One vector is turned by the same rotation once a step. Each row is the vector after some number of steps, and that number follows the row.
The counts run from 0 to 154.
[ 91 133 133 129  76 133  94 103 163 108  54  79 116 131 171 157 185 139
 142 161 141 159 125 148 102 108 176 126 118 163 122 125 128 132 114  87
 108 149 159 113 119 167 133  98  71 158 128 125 112 138 154 131 148 154
 124 113 134 152 100 122 108 114 158 112 135 126] | 59
[117 128 134 111  81 138  83 101 159 124  59  93 120 139 148 161 176 140
 159 148 110 143 136 141  90 107 194 103  96 162 137 134 138 124 142  78
 116 146 144 107 119 166 122 118  80 163 118 144 134 118 154 144 135 124
 137 127 113 136 112 139 105  84 172 106 158 135] | 112
[ 99 118 143 128  77 144 101  96 160  95  68  88  98 128 178 149 180 132
 136 154 125 152 112 125 101  99 173 122 127 157 139 123 122 134 119  76
 108 140 158 110 124 177 129  89  53 145 136 136  95 134 149 116 145 132
 108 129 143 126 111 145 109 115 143 114 138 132] | 28
[113 129 137 131  80 127  90 102 154 103  52  95 106 140 154 151 162 141
 142 160 129 132 116 129 100 110 181 119 102 153 147 138 134 135 135  66
 105 145 149  97 112 170 126  97  59 148 132 145 125 132 155 124 151 126
 131 111 113 144 102 135 119  94 170 115 156 135] | 54
[ 86 114 131  96  69 121 108 105 137 113  96 122 107 151 155 141 147 140
 124 132 137 146 140 132  82  95 183 136 120 144 129 124 127 122 135  75
 110 144 150 103 147 191 122 100  49 182 132 132  98 143 154 126 101  94
 104 135 137 122 126 150 102 106 137 104 148 121] | 133
[ 92 123 135  84  76 133 105 104 154 123  93 106 132 152 146 154 152 137
 133 134 138 156 150 150  75  90 184 135 115 148 104 131 136 137 138  88
 117 144 167 114 153 155 107 117  63 186 137 129 104 136 165 143 103 107
  93 143 138 125 135 158  88 118 152 113 153 128] | 71
[110 125 153 123  80 155  93 105 161 103  51  86 107 114 157 167 181 127
 143 150 114 151 120 130 104 104 189 116 110 151 151 116 128 123 121  69
 116 141 154 120 125 169 126 111  69 148 130 143 122 112 151 127 149 134
 137 126 125 119 111 143 106 102 159 109 144 146] | 85
[ 88 125 127 112  68 141 113 101 168 119  79  79 121 141 158 143 153 121
 120 144 134 143 134 143  89  92 155 131 121 148 103 136 141 135 116  80
 112 149 179 101 145 144 110 100  63 178 157 133  84 143 165 123 114 121
  91 131 138 138 117 150  99 144 136 118 148 129] | 97
[ 94 127 121 114  78 131  82  97 164 124  85  83 123 147 174 156 182 150
 149 151 125 153 139 143  85 104 177 124 125 171 107 138 127 126 130  93
 111 153 152 105 128 160 131  99  75 177 122 118  86 133 155 139 119 136
 105 142 152 149 113 135 102 115 152 111 141 115] | 3
[ 92 124 130 100  66 140 111 103 155 128  84  78 120 146 158 143 150 119
 126 141 132 144 141 148  86  89 161 131 117 148  99 133 141 130 119  78
 117 154 179 100 150 149 105 101  73 188 154 136  89 153 166 129 108 113
  94 131 135 138 119 144  96 130 134 109 155 124] | 99
[ 97 123 121 125  82 122  88  92 162 112  78  88 112 152 179 145 173 154
 141 162 128 142 122 131  92 103 172 123 131 168 123 145 122 138 128  83
 105 145 152  98 117 167 133  84  63 163 131 128  88 143 150 129 132 131
 104 133 143 150 106 137 109 111 151 116 145 118] | 0
[ 79 122 124 104  72 126 104 102 166 121  88 104 133 151 150 150 154 146
 122 137 144 154 143 148  72  91 170 133 124 153 102 140 133 142 132  90
 109 135 164 110 145 154 118 108  54 180 140 120  91 125 164 142 106 118
  87 135 140 138 131 156  92 136 148 120 139 130] | 68
[ 97 115 149 123  79 133 104 106 146  91  59 107  96 129 164 150 156 141
 125 152 135 150 109 126 109  95 185 134 122 140 154 121 122 135 122  57
 108 133 156 118 125 186 124  90  54 149 142 142 120 135 146 120 147 117
 133 115 121 118 114 136 110  98 153 111 148 141] | 24
[107 118 135  92  72 147  98  98 154 124  79 103 113 136 154 149 179 127
 151 132 100 154 141 132  82  95 191 105 103 162 138 119 131 113 140  83
 120 138 143 115 135 187 119 120  66 165 117 140 120 120 150 139 117 104
 119 140 133 108 127 158  97  88 147  99 152 133] | 139
[ 83 129 145 103  76 134 109 111 142 100  77  96 120 138 160 156 153 135
 121 151 163 163 135 151  94  96 179 152 120 139 106 123 129 142 115  84
 111 153 180 112 150 154 114 100  58 176 147 123  98 150 164 131 124 131
  98 126 144 140 123 137  96 132 148 119 143 124] | 127
[ 90 125 128 105  67 140 114 102 163 121  82  75 120 143 158 143 153 120
 123 143 132 144 137 147  86  91 157 130 119 148 100 137 139 133 117  81
 116 152 180 100 147 145 111 100  68 183 156 136  87 147 167 128 109 118
  91 130 137 134 119 147  99 138 136 115 153 128] | 98
[ 85 123 127  98  73 130 104 103 167 120  90 105 133 153 148 152 153 143
 127 137 144 156 146 148  72  92 176 134 118 152 102 140 133 143 136  91
 114 138 166 113 147 153 115 109  56 183 138 124  96 130 167 143 105 116
  85 140 141 135 132 158  91 132 148 120 145 128] | 69
[111 127 138 128  78 123  89 104 147 110  52 102 106 143 145 152 147 143
 136 154 126 127 117 131  99 105 187 121 102 141 151 139 135 131 135  56
 108 143 151  98 117 171 122  97  66 157 136 151 132 132 154 126 144 114
 141 112 104 136 106 133 115  88 169 107 165 138] | 52
[ 83 126 134 136  78 127  83 109 176 114  43  97 125 127 150 168 163 154
 132 148 139 151 120 153  98 104 182 128 118 150 134 136 132 137 120  66
 107 127 153 125 119 160 133 107  75 164 135 129 129 108 152 145 142 142
 149 107 116 144 109 123 105 118 173 118 139 147] | 118
[109 122 122 104  70 121  89 101 147 132  83 108 113 159 144 140 149 145
 142 134 106 123 139 132  82 101 188 113 102 153 135 144 137 120 151  69
 112 141 141  92 129 174 118 105  70 178 130 147 116 136 156 135 107  91
 124 133 116 130 117 146 106  85 156 101 169 128] | 107
[ 98 126 140 100  74 136 100 113 163 119  72 116 136 141 119 167 145 137
 129 131 135 143 146 143  74 101 193 127  95 133 127 134 143 137 147  77
 115 137 158 115 150 155 110 129  53 176 137 135 131 108 168 147 117 107
 112 130 117 121 137 161  96 117 170 118 157 147] | 14
[ 85 130 140 129  81 132 101 108 171  99  61  93 128 135 153 165 156 145
 121 157 157 156 125 145  91 100 171 143 118 143 116 139 135 154 118  82
 108 139 172 116 135 143 122  99  50 163 150 123 106 125 166 134 140 142
 103 119 128 144 119 143 102 140 165 132 139 138] | 123
[ 95 120 136 124  78 148 101  96 165 104  72  77 104 121 182 152 186 131
 140 152 120 157 119 130  99 100 170 124 129 164 126 120 123 126 110  80
 114 146 162 115 128 171 131  94  63 154 134 131  86 132 150 119 138 139
 108 133 150 129 111 142 104 121 139 111 132 130] | 30
[ 76 130 127 127  73 128  95 107 166 114  59  85 122 133 170 154 178 145
 135 155 149 163 127 155  98 102 173 132 124 165 116 125 126 129 109  86
 108 143 159 117 121 167 136  98  72 168 129 117 103 134 152 137 135 150
 124 112 137 153 105 120 104 125 150 111 128 125] | 61
[104 116 138  97  77 147  97 100 164 128  69  98 116 127 150 156 180 129
 151 130  98 154 135 141  93  91 191 105 109 162 138 119 132 112 132  77
 122 132 145 123 131 181 121 122  81 167 120 143 127 116 147 142 119 109
 134 134 126 107 125 148  93  88 150  96 148 140] | 141
[ 93 113 138 127  80 145  91 104 185 125  52  93 121 119 149 162 160 142
 130 134 105 145 116 146  97  91 178 112 120 148 142 133 133 127 118  54
 118 116 149 131 126 160 125 111  79 162 139 144 123  98 151 139 132 119
 149 120 112 115 118 141  96 114 162 108 150 159] | 146
[ 93 115 135 130  78 147  89 105 186 120  51  89 123 119 149 163 159 141
 127 138 107 139 113 143  96  93 175 114 122 144 141 139 133 132 119  54
 115 116 154 131 125 153 122 107  74 160 148 145 120  98 154 135 135 117
 144 124 114 118 118 142  97 120 163 112 147 161] | 147
[114 123 122 107  75 124  88 100 151 131  79 106 113 156 143 145 153 144
 147 139 108 127 136 130  80 104 191 109  99 154 139 143 139 122 154  70
 112 143 140  93 125 175 118 107  71 173 126 147 120 131 155 137 113  95
 121 132 116 131 116 148 109  84 161 100 171 131] | 108
[ 88 129 144 122  82 135 102 108 165  98  65  91 126 135 154 165 156 142
 124 155 160 157 126 145  90 100 173 145 121 143 112 135 131 151 118  81
 109 144 178 113 139 144 118 102  51 164 148 124 101 130 167 132 137 144
  99 124 134 143 122 141 101 139 161 130 139 136] | 124
[100 121 144 131  83 153  92 102 185 111  51  77 125 120 150 167 153 136
 125 147 121 137 113 138  98  96 169 121 119 140 132 143 139 145 115  57
 117 130 171 120 132 135 115 102  68 159 155 145 108 110 161 129 143 131
 127 127 119 127 118 146 101 133 163 122 152 158] | 150
[ 79 128 120 105  73 132  83 107 164 134  86  92 132 141 159 162 171 152
 141 135 128 154 149 155  82 106 186 130 122 163 103 134 129 118 127  91
 114 148 148 113 138 161 131 112  81 192 121 114  94 121 157 152 101 128
 118 137 146 146 118 133  94 117 152 104 138 120] | 6
